(in the rows, 128 means zero)
One turn moves each row of this set onto another row. After a few examples, where does it send each row asked below?
q449: [124 153 130  98 133 117 152 121 179 137 119  99 104 142 139 138 102 128
 141 122 106]
q850: [139 135  94 123 155 139 135 119 164 146  90 116 129 131 134 147 117 110
 142 123 136]
q714: [111 143 149 146 104 121 110 141  90  82 135 131 125 132 122 102 151 133
 116 122 149]
q102: [140 127 129 148 150 147 134 112 146 163 151 156 108 115 118 125 169 162
 141 115 124]
q961: [121 155 125 103 132 122 152 114 187 141 122 107 106 151 136 139 115 124
 136 121 106]
q199: [126 158 133 100 131 118 151 116 175 130 102  95 102 145 136 135 107 129
 147 117 116]
q689: [144 121 131 134 158 136 134 134 133 161 162 147 106  92 135 127 138 167
 144 126 112]
q893: [148 134 139 149 146 144 129 108 126 145 114 140 102 109 114 122 164 170
 158 107 145]
q489: [103 136 140 139 112 119 114 153 104 100 175 143 131 128 132 106 145 127
 100 134 124]
q410: [123 158 128 106 128 124 151 107 184 136 107 103 105 155 131 136 119 124
 142 115 116]
q806: [123 142 147 122 105 107 118 156  85  92 146 135 118 118 125 101 126 140
 105 135 144]
q64: [122 149 147 136  97 116 115 137  92  90 131 140 119 137 111 101 152 135
 107 123 157]
q646: [141 134  95 120 158 137 135 127 161 144  92 110 129 124 138 147 106 112
 143 126 135]
q632: [138 131  92 119 159 137 136 127 166 149 104 117 130 127 139 148 108 111
 136 128 126]
q277: [151 129 142 135 156 133 131 131 116 143 126 130  99  85 130 123 131 175
 162 119 132]
q889: [116 137 139 124 106 112 121 155 103 107 176 151 123 127 126 104 138 131
  90 139 128]
q724: [136 133  90 123 156 140 135 120 169 151 100 121 131 134 134 147 118 110
 136 124 130]
q299: [102 141 142 150 105 126 114 136 107  95 155 146 131 144 121 103 165 126
 102 123 140]
q435: [110 138 148 135 111 113 112 157  87  87 154 129 125 118 135 104 132 135
 113 131 135]
q461: [115 145 137 136  98 120 119 136 110 105 159 155 124 146 111 104 164 128
  90 128 142]

q724 turns into q850
q489 turns into q299
Now find these:
q102 turns into q893
q961 turns into q410
q64 turns into q806

One turn moves each row of this set onto another row. After a few examples, where does it send each row asked below?
q673: [148 109 126 147 105 117 155 128 120 148 120 142 162  98 118 121 133 155
 125 143 158  98  92 151 114 123  98 116 125 121 148 105 108 139 114 147
  94 116 102 108 157 138 149 102 131 127 127 122 165 137 155 147 147 146
 106 151 176 137  99 131 123 139  97 146 139 125 105 140 142 101 138 179
 148 151 128]
q302: [119 139 146 140 103 151 102 141 134  94 150 119 130 159 173 169 139 132
 125 134 163 139 155  82 101 143 120 141 152 114 103 151 145 145 130 150
 142 127 148 135 105 112 133 139 132 138 116 135 114 124 111  99 111 113
 111 109 146 107 116 165 133 127 149 140 153 167 128  97 119 144 150 126
 112 106 133]
q226: [131 134 106 151 132  96 146 139 169 142 123 138 122 102 122 126 123 160
 131 120 155 134 105 172 135  54 147  88 105 176 130 121 109 118 139 115
 135 101  93 107 160 126 129 113 136 158 162 152 140 149 132 128 129 123
 130 142 146 126 135 130  93 158 129 146 149 110  98 127 122 111 144 110
 143 109 117]
q207: [135 100 129 152 118 122 153 129 115 159 128 143 167 102 109 127 135 151
 136 134 155  99  97 149 105 127  99 119 121 121 144 109 115 133 114 160
  97 124  96 106 156 131 149 103 132 128 140 120 166 136 151 145 155 146
 104 158 178 136 112 126 119 138  99 135 138 116 107 142 139 106 142 178
 150 150 124]
q894: [119 148 123 130 132 103 157 136 133 117 104 140 155 128 102 128 129 132
 141 144 110 149  92 144 119 102 119 104  81 154 124  95  88  98 137 114
 106 103  84 106 133 128 115 120 163 115 145  84 140 167 127 127 156 121
 119 139 122 114 133 111 109 138 105 154 132  89 139 107 122 117 140 119
 146  91 112]
q48: [108 129 142 118 105 148 119 133 130  99 128 111 128 135 176 180 146 131
 109 119 157 123 151  96 117 166 123 135 145  87 108 148 140 141 138 141
 148 133 171 147 103 110 119 136 134 134 107 132 110 123 134 105 115 110
 110 121 138 106 138 159 145 110 133 135 141 157 132 113 116 137 160 125
 111 113 135]
q55: [118 142 144 140 106 151 101 139 132  91 149 117 127 157 173 163 140 131
 125 132 162 141 156  83 101 144 118 142 152 114 103 155 143 148 128 149
 142 127 149 138 103 117 137 139 128 135 112 136 113 120 110 100 113 115
 117 109 146 108 115 162 132 128 151 140 151 168 129  98 119 142 152 127
 113 110 131]
q99: [107 123 147 120 108 151 119 133 130 103 132 111 134 135 171 186 147 130
 112 113 158 121 150  96 112 170 122 132 142  86 111 148 142 137 141 142
 145 136 166 145 104 104 116 136 134 141 112 131 114 125 133 105 114 108
 105 119 139 104 139 159 143 112 129 138 146 155 130 112 115 140 163 121
 109 110 136]
q953: [111 126 145 120 103 150 120 133 128 102 127 113 131 135 173 182 146 128
 111 120 159 121 149  96 116 168 122 133 145  89 113 146 140 139 140 143
 144 130 169 147 104 109 118 134 136 135 110 130 112 128 137 107 114 109
 108 122 136 105 135 158 145 112 130 138 146 157 128 113 115 136 161 122
 111 109 136]
q180: [114 142  97 143 146 106 145 146 158 141 124 141 111 109 113 111 137 148
 132 119 139 141 112 167 143  55 144  88 112 177 120 129 113 129 132 123
 144 112 100 115 151 144 131 110 117 147 161 166 133 127 122 129 145 126
 152 156 130 143 149 129  97 154 140 126 132 106  99 132 122 113 139 110
 143 121 107]
q430: [124 102 127 149 128 130 152 131 107 163 129 144 163 107 103 120 144 146
 140 130 143 101 100 146 109 127  99 122 123 115 136 113 117 133 112 166
 101 125  98 111 149 133 147 102 122 123 143 130 163 126 143 149 161 150
 115 165 168 145 119 122 117 134 104 124 131 109 106 144 139 109 138 180
 152 158 125]
q738: [124 147  94 142 133 100 149 144 161 134 120 143 106 103 122 108 129 154
 124 128 145 138 104 169 147  52 149  88 112 179 126 122 107 128 133 116
 140 109 104 117 155 145 135 111 124 149 151 162 132 133 123 131 138 126
 144 153 129 141 138 133 101 155 139 132 134 113  99 132 126 107 137 110
 142 121 113]
q399: [107 163 112 119 128 111 158 142 125 106 105 143 134 130 102 104 145 126
 128 150  93 152  96 141 137  99 127 101  94 155 115 100  85 111 126 111
 114 108 104 120 121 151 123 113 142 107 126 100 130 143 117 131 166 129
 140 151 100 136 137 111 119 136 115 135 113  95 142 116 129 113 127 123
 141 107 104]
q800: [134 121 120 142 112 129 159 131 111 146 121 143 147 104 114 106 143 145
 122 143 147 102  95 150 126 119 103 116 129 119 141 113 109 148 108 151
 100 125 118 120 147 152 152  99 114 117 118 137 157 119 143 151 160 155
 125 163 162 153 112 131 131 135 103 126 122 126 108 146 146 100 131 182
 144 164 118]
q171: [114 141 144 141 108 155 103 143 131  94 149 119 127 159 169 163 144 131
 127 128 159 141 155  82 102 144 120 142 154 112 101 156 145 146 128 152
 146 128 148 139 101 116 134 137 127 135 114 139 112 118 110 103 111 114
 115 111 142 110 119 165 136 127 155 134 150 166 131  97 120 146 148 125
 113 113 131]
q202: [112 131 104 146 149 105 145 145 157 150 125 143 118 112 109 120 135 148
 139 112 141 138 111 167 133  58 144  93 103 172 117 129 113 121 134 129
 144 113  90 109 152 134 129 108 124 154 171 161 139 134 124 132 140 127
 143 157 134 136 155 126  90 156 140 126 140  98 101 130 120 114 144 106
 152 118 110]
q813: [123 165 110 120 114 101 161 139 131  99 100 142 134 126 111 107 132 134
 121 155 106 147  91 142 139  92 127  99  95 162 126  93  81 113 130  97
 109 106 104 115 127 150 128 115 152 106 119  93 133 155 121 132 158 129
 135 138 107 133 127 116 123 133 109 151 117 101 138 111 129 110 130 124
 136  99 106]
q218: [116 136 150 145 112 156  99 141 128  95 148 118 131 162 166 171 141 133
 132 128 157 141 157  79  97 144 116 143 151 116 100 156 146 143 131 157
 140 126 142 136 105 109 132 136 129 137 119 135 113 124 112 101 112 116
 112 112 145 104 122 164 131 129 153 137 157 164 128  97 116 145 150 123
 116 109 130]
q988: [122 129 107 153 145 100 146 146 163 151 125 141 126 107 114 127 131 153
 141 116 148 136 105 168 129  60 143  91 103 171 122 125 115 115 139 128
 138 107  84 106 159 125 128 112 131 157 173 154 142 146 128 127 134 121
 132 151 141 130 146 128  90 158 134 137 148 100  98 129 119 113 146 105
 145 111 115]
q468: [125 156 120 124 117  98 157 137 138 106  96 141 147 121 110 121 126 134
 126 153 109 148  88 146 130  95 126  97  87 160 129  91  85 102 135 100
 104 102  96 107 130 138 121 117 160 113 127  85 137 165 128 126 153 124
 123 135 117 121 128 117 118 139 105 161 127  98 135 105 127 113 134 123
 139  91 113]
q376: [143 119 120 144 102 121 158 127 120 142 119 144 155  97 120 110 132 152
 120 149 156  98  92 150 120 120 103 112 131 128 148 106 110 143 111 141
  96 119 115 114 155 150 151 104 125 123 119 126 161 128 148 148 151 151
 116 155 168 149 101 133 131 136  99 136 128 133 104 140 144  97 135 182
 144 157 125]
q455: [105 125 146 118 113 149 121 134 127 104 130 113 130 139 173 182 151 128
 115 112 154 125 153  95 116 169 123 135 143  87 108 150 144 137 139 144
 147 134 170 148 104 110 116 134 134 135 110 135 112 123 132 105 116 111
 107 124 134 107 144 153 142 109 137 133 142 154 132 113 114 139 163 121
 113 114 131]
q478: [112 137 148 140 110 154 102 142 128  97 149 119 131 160 168 167 142 132
 131 128 160 142 159  78  99 145 120 145 152 115  98 155 147 146 126 159
 145 131 146 136 104 111 138 135 128 136 118 137 110 121 110 100 114 117
 116 115 142 110 122 160 130 129 153 133 154 162 129  99 116 146 148 122
 111 112 129]
q339: [104 124 145 117 110 151 118 132 128 108 134 113 133 137 172 184 149 129
 114 114 156 123 152  98 112 170 120 134 142  86 109 149 145 137 140 145
 148 135 166 147 106 105 118 135 135 138 113 134 114 122 133 106 115 109
 105 120 136 102 141 156 140 112 131 135 144 154 128 112 114 141 163 119
 114 113 135]
q363: [117 138 150 144 110 151 102 138 134  97 149 117 134 162 171 171 139 134
 132 127 163 138 156  83  98 146 120 141 153 114 102 152 145 144 131 154
 143 129 144 134 107 107 131 139 131 141 116 133 115 125 113 102 109 113
 109 108 148 104 119 164 127 128 151 140 157 166 129  96 119 146 150 124
 113 107 134]
q394: [133 145  98 147 131  97 149 143 168 132 118 143 112  99 129 117 121 154
 122 129 151 135 102 170 143  51 146  86 110 181 130 121 107 126 138 110
 133 104  99 110 158 142 132 112 131 155 150 153 137 144 129 128 131 122
 138 144 137 133 132 136  96 159 132 142 140 113  97 128 123 107 140 111
 139 113 113]
q552: [105 143 123 127 143 108 155 139 123 124 108 139 154 133  95 129 137 127
 146 137 100 151  94 139 116 104 122 108  82 147 115  97  94  98 131 123
 111 110  84 105 126 128 117 119 153 114 151  92 136 156 121 133 166 125
 125 151 114 120 146 105 112 137 112 140 126  80 140 110 123 120 136 118
 145  96 107]
q767: [107 126 142 119 108 151 118 134 128 101 129 112 127 137 172 182 150 127
 109 115 153 122 152  94 117 166 123 136 146  87 109 151 144 139 137 145
 143 135 172 148 102 112 118 138 130 135 109 133 112 122 134 106 117 112
 108 123 135 109 142 157 144 110 134 133 141 156 127 114 116 139 162 121
 112 116 132]
q150: [123 113 122 142 122 130 154 134 107 157 125 146 151 105 105 109 150 144
 132 135 141 102 101 146 118 125 101 120 127 115 131 116 116 144 111 162
 103 126 110 119 148 148 150 101 114 120 130 138 159 113 139 151 162 154
 124 167 161 154 118 123 125 130 107 118 122 117 106 144 144 103 132 181
 152 164 116]
q225: [101 154 117 121 145 113 155 142 119 116 108 144 142 133  91 116 145 124
 143 141  92 155  98 138 127 101 123 106  89 151 111 102  89 107 128 120
 117 110  93 113 120 142 121 114 143 108 142 100 135 144 114 134 169 131
 136 157 104 130 146 107 115 134 116 131 117  83 142 115 125 120 133 120
 146 102 101]

q988 turns into q226
q339 turns into q99
Now find these:
q150 turns into q430
q468 turns into q813

One turn moves each row of this set onto another row. After a few examples, where does it send each row asked below?
q523: [118 176 142 114 109 110 110 136 127  86 128 164 158 140]
q189: [138 156 161 153 172 143 128 127  93 149 157 115 136 135]
q375: [158 142 144 131 113 139 160  85 120 130 129 132 119 133]
q958: [148 143 133 130 141 133 149  83 101 141 151 153 105 139]
q750: [104 185 135 118 127 117 100 140 115  91 145 175 145 129]
q656: [132 180 148 102 123 115 116 140 117  91 133 171 162 137]
q9: [147 138 145 183 132 157 101  83 115 121 157 122 139 122]
q650: [114 149 124 150 128 140 132  85 108 133 154 149  91 126]
q718: [102 177 133 120 116 110  99 135 121  89 138 171 148 138]
q492: [115 186 143 115 109 118 108 141 125  85 131 164 158 128]
q976: [160 137 149 175 130 155 110  82 114 122 150 121 147 126]
q401: [120 162 162 168 136 152 128 130 114 132 143  94 138 118]
q553: [123 151 134 151  99 145 144  87 127 122 133 126 105 118]
q959: [147 158 170 153 149 145 138 129 108 140 139  98 149 130]
q484: [129 173 141 106 124 106 112 135 115  93 134 173 160 148]
q704: [111 162 153 168 160 150 116 130 101 142 159 111 125 122]
q903: [116 174 134 110 133 105 102 135 113  96 144 182 149 147]
q470: [150 138 142 178 144 154 101  82 106 128 163 131 136 127]
q213: [164 135 149 170 143 151 109  81 105 128 158 127 144 132]
q997: [124 181 140 106 138 115 107 138 108  98 146 182 151 139]

q903 turns into q718
q958 turns into q650
q959 turns into q189
Now find these:
q470 turns into q9
q997 turns into q750

One turn moves each row of this set onto another row. After a few examples, where does it send each row asked below?
q94: [ 88 149 129 111 141 146 131 153 108  90 137 149 130 146  92 103 122 121
 111 125  96 106 137 110 179 140 120 110 129 149 116 150 133  93 149 125
  78 156]
q719: [ 91 116 113 172 117 125 124 159 141 108 114 154 144 122 137 120 108 132
 138 146 105  95 132 127 157  79 120  89 140 150 113 135 132  90 173 140
  85 153]
q929: [136 105 153 127 158 125  76 125 123 119 119 118 127 158 124  61 121  99
 133 105 119 112  98 119 121 102 123 145 140 150 108 152 170 139 122 125
  94 156]
q437: [ 91  95 122 138 148 158 119 156 150 130  89 114 144 147 128 101  71 131
 111 125  98 106 131 120 178 134 121  87 129 140 127 131 131 146 145 121
  78 149]
q156: [122  95 141 112 155 122  77 135 129 129 139 103 113 126 122  81 148  97
 114  95 114 135 114 107 142 111 134 129 123 145 108 135 162 136 110 136
 105 156]
q138: [131 113 147 108 161 119  82 126 146 135 126 114 121 156 120  92 140  93
 137 104 135 136 101 113 124 101 109 155 145 161 118 115 163 116 133 143
  76 132]
q351: [ 84 153  97 138 126 166  73 153  85 125 127 135 114 143 126 142 102  84
 136  97 145 109 106 146 124  79 126 148 176 123 100 132 101  91 137 148
 107 133]
q855: [134 105 172 126 166 129  70 129 113 137 133 115 109 149 116  85 126  94
 125  92 131 123  94 120 125 126 126 143 155 157 106 146 142 143 130 148
  99 156]
q530: [ 73 135 101 145 110 162  70 150 101 116 146 160 142 165  94 143  99  99
 118  93 125  98 100 145 113  96 107 128 165 129 131 147 101  96 135 144
 109 146]
q491: [114 101  90 116 111 126  97 134 129 121 102 113 112 124 125 133 111 173
 108 133 152 121 125 133 156 111 156 134 164 127 134 100  98 157 139 132
 136 150]
q623: [ 90 134  94 152 122 152  65 133 112 130 134 138 127 156 120 137 112  95
 128  99 136  93  93 137 116  77 114 158 177 108 126 126  98  97 114 151
  96 125]
q811: [101 102 117 148 133 155 124 153 133 131 110 124 144 145 139  93  91 145
 110 148 110 118 141 138 193 132 142  87 132 151 113 142 127 139 151 127
  75 172]
q994: [ 99 115 107 159 115 126 124 142 133  90 108 156 130 120 139 122 103 133
 140 148 111  81 127 131 172  88 121  95 139 155 112 119 119  90 175 139
  89 129]
q573: [116 108 106 126 130 153 104 161 136 120  88 112 103 151 134 135 105 157
 145 125 159 125 129 142 137 104 162 165 162 134 126 118 109 153 131 128
 150 157]
q377: [ 91 135 135 141 149 152 122 149 113 108 152 154 141 137 118  86 118 125
 117 131 100 119 135 128 181 129 132  95 125 156 106 155 135  94 153 132
  75 178]
q191: [ 69 140 113 146 125 145  55 133  93 123 149 150 124 122 103 143 109  93
 118 105 139 100  96 123 139 110 120 124 156 121 104 121  91  91 126 156
 109 135]
q583: [123 114 106 118  85 133 102 145 147 111  90 108 127 143 128 128 118 167
 127 135 144 119 125 134 156 107 134 174 177 145 138 134 107 152 160 132
 132 157]
q928: [ 86 124 111 167 115 142 113 148 120 120 123 161 140 129 140 121 102 143
 127 150 112  95 129 137 185  99 132  85 139 151 105 133 112  91 170 136
  81 163]
q575: [ 95 150 125 123 147 138 145 153 110  88 140 154 138 144  98  89 113 139
 118 136 109 115 140 124 158 136 133 105 137 146 113 161 136 103 154 128
  73 164]
q566: [125  81 121 132  99 133 101 155 135 124  94  98 106 149 135 136 134 146
 126 129 152 122 117 131 159  98 151 158 171 142 144 134 106 152 138 146
 143 154]
q947: [ 84 130 103 142 129 148  79 142  76 128 146 151 113 150 101 141 115 114
 111  93 137 103  80 141 125  79 128 138 184 120 137 137  89  97 145 149
 112 142]
q434: [135 124 144 113 159 136  78 155 122 143 123 117  96 156 118  98 133  95
 133  86 118 134 124 122 114 101 126 150 142 161  89 130 166 133 125 132
 110 167]
q593: [141 122 147 105 153 120  77 120 138 127 139 119 112 155 121  87 146 104
 130  86 121 120 116 117 112 101 115 165 160 146 111 127 153 125 119 143
  97 157]
q345: [ 86 115 126 145 130 153 120 159 141 134  88 114 156 149 130 107  72 127
 116 141 111 110 139 119 173 140 126  88 145 136 113 149 126 141 146 130
  66 162]
q525: [ 77 135  96 138 141 157  79 137 109 128 128 139 134 169 101 140 100  93
 120 114 154 112  84 128 128  90 108 143 172 115 141 109 107  85 123 142
  90 118]
q60: [127 104 107 124 114 148  99 142 154 116 101 106 118 164 117 130 116 151
 119 126 154 120 132 134 136 120 136 175 180 125 147 112 104 153 114 139
 140 154]
q827: [119 103 107 103 115 135 113 146 156 112 100 115 121 173 112 139 128 150
 128 136 168 135 128 128 146 114 136 159 168 140 158  98 115 132 132 137
 128 143]

q351 turns into q434
q437 turns into q994
Now find these:
q623 turns into q593
q855 turns into q566
q583 turns into q530
q525 turns into q138
q811 turns into q928
q191 turns into q156
q345 turns into q719

One turn moves each row of this set onto another row. After a few examples, where does it send each row asked below?
q147: [148 123 116  82 166 125 100 147 143  84 112 100 152 141 118  78 139  71]
q118: [117 170  97  98 140 142  76 164 125  86 147 143 155 177 130 103  77  91]
q652: [109 189  97  71 144 159 113 123 138 123 108 135 139 142  96 115  94  82]
q717: [100 155  86 100 125 142  99 163  95  80 158 143 170 165 113 110 142  67]
q471: [132 138 113 114 120 112 112 144 123  76 112 150 168 151 103  92  58  94]
q639: [100 176  96 131 151 113 131 120  89 111 139 110 137 146  68  63 121  77]
q856: [ 98 148  87 106 120 146  99 163  98  86 151 142 179 164 106 108 145  63]
q628: [112 192  96  67 147 158 118 126 136 128 113 129 134 142  96 115  94  86]
q862: [132 134 114 118 122 106 120 148 121  81 108 147 164 145 104  83  59  96]
q223: [109 166  99 133 148 114 131 119  96 115 145 100 137 150  62  65 126  85]
q499: [131 134 121 113 116 103 110 144 127  88 100 143 172 151 101  92  64  91]
q134: [102 148  91  99 122 139 102 172  92  82 158 133 173 160 113 104 144  67]
q300: [137 169 111 140 151 106 121 132 101  93 112  99 156 153 138  56 111  73]
q591: [ 92 156  97 105 129 139 101 169  96  83 159 135 176 162 115 106 146  64]
q779: [138 134 112  80 168 134 112 144 146  79 113  93 157 141 124  80 153  79]
q975: [ 94 147  88 104 123 143 103 153  89  77 159 144 170 161 111 107 140  65]
q224: [130 156 104 101 166 121  99  98 133 124 106  98 121 172 118  93 119  83]
q276: [106 163  92 136 146 117 131 127  86 106 142 100 149 141  68  58 123  89]
q939: [101 147  89  92 127 148 100 166  95  81 156 144 172 158 119 106 137  62]
q53: [104 173  91 129 148 114 141 120  89 109 141 101 141 146  70  64 124  81]
q287: [100 152  85 101 127 147  93 165  98  79 153 138 173 163 113 112 147  68]
q395: [112 174 105 147 112 130 102 125 115  90 131 121 184 185  94  83  94  91]
q859: [109 173 100 139 152 116 134 118  90 108 141 104 141 146  72  61 119  89]
q444: [140 123 115  84 171 120 103 149 147  88 113 100 156 149 118  77 145  75]
q379: [114 191  92  70 145 156 120 125 139 125 111 128 138 141  86 121 104  75]
q456: [141 130 110  86 169 130 109 143 148  87 104 100 161 138 119  70 144  73]
q122: [145 131 119  82 165 121 111 139 150  81 109  89 146 137 121  73 138  78]
q627: [112 171  95 129 153 125 125 117  95 114 141  96 137 140  65  63 119  89]
q17: [127 129 117 117 119 114 115 145 117  82 111 147 163 154  89 101  60 101]
q89: [116 190  94  68 136 153 116 131 135 122 112 132 141 137  94 123  88  80]
q230: [146 132 116  84 169 126 107 142 144  91 111  93 153 144 125  74 146  80]
q117: [137 133 115 119 121 109 109 141 119  79 111 147 170 153  97  90  62  96]
q388: [105 191 102  71 149 155 115 131 138 127 110 135 142 144  85 106  88  81]
q596: [131 130 119 119 117 108 111 138 127  79 103 140 166 142  98  95  63  96]
q390: [144 128 116  92 171 126 109 138 142  87 105  94 158 142 124  72 143  77]
q992: [112 170  99 135 146 114 128 120  86 108 143 101 141 152  69  64 117  86]
q699: [141 130 114 115 126 107 122 148 117  75 104 141 164 153  97  90  65  97]
q601: [103 187  96  73 147 160 121 127 138 123 114 136 142 143  87 115  90  85]
q555: [112 185  71  86 170 162  92 139 121  98 101 136 159 178 118  90 129  74]
q260: [109 188 101  67 144 157 118 133 138 125 120 135 130 145  94 117  92  81]

q975 turns into q779
q53 turns into q134
Now find these:
q117 turns into q652
q260 turns into q223
q224 turns into q395
q639 turns into q591

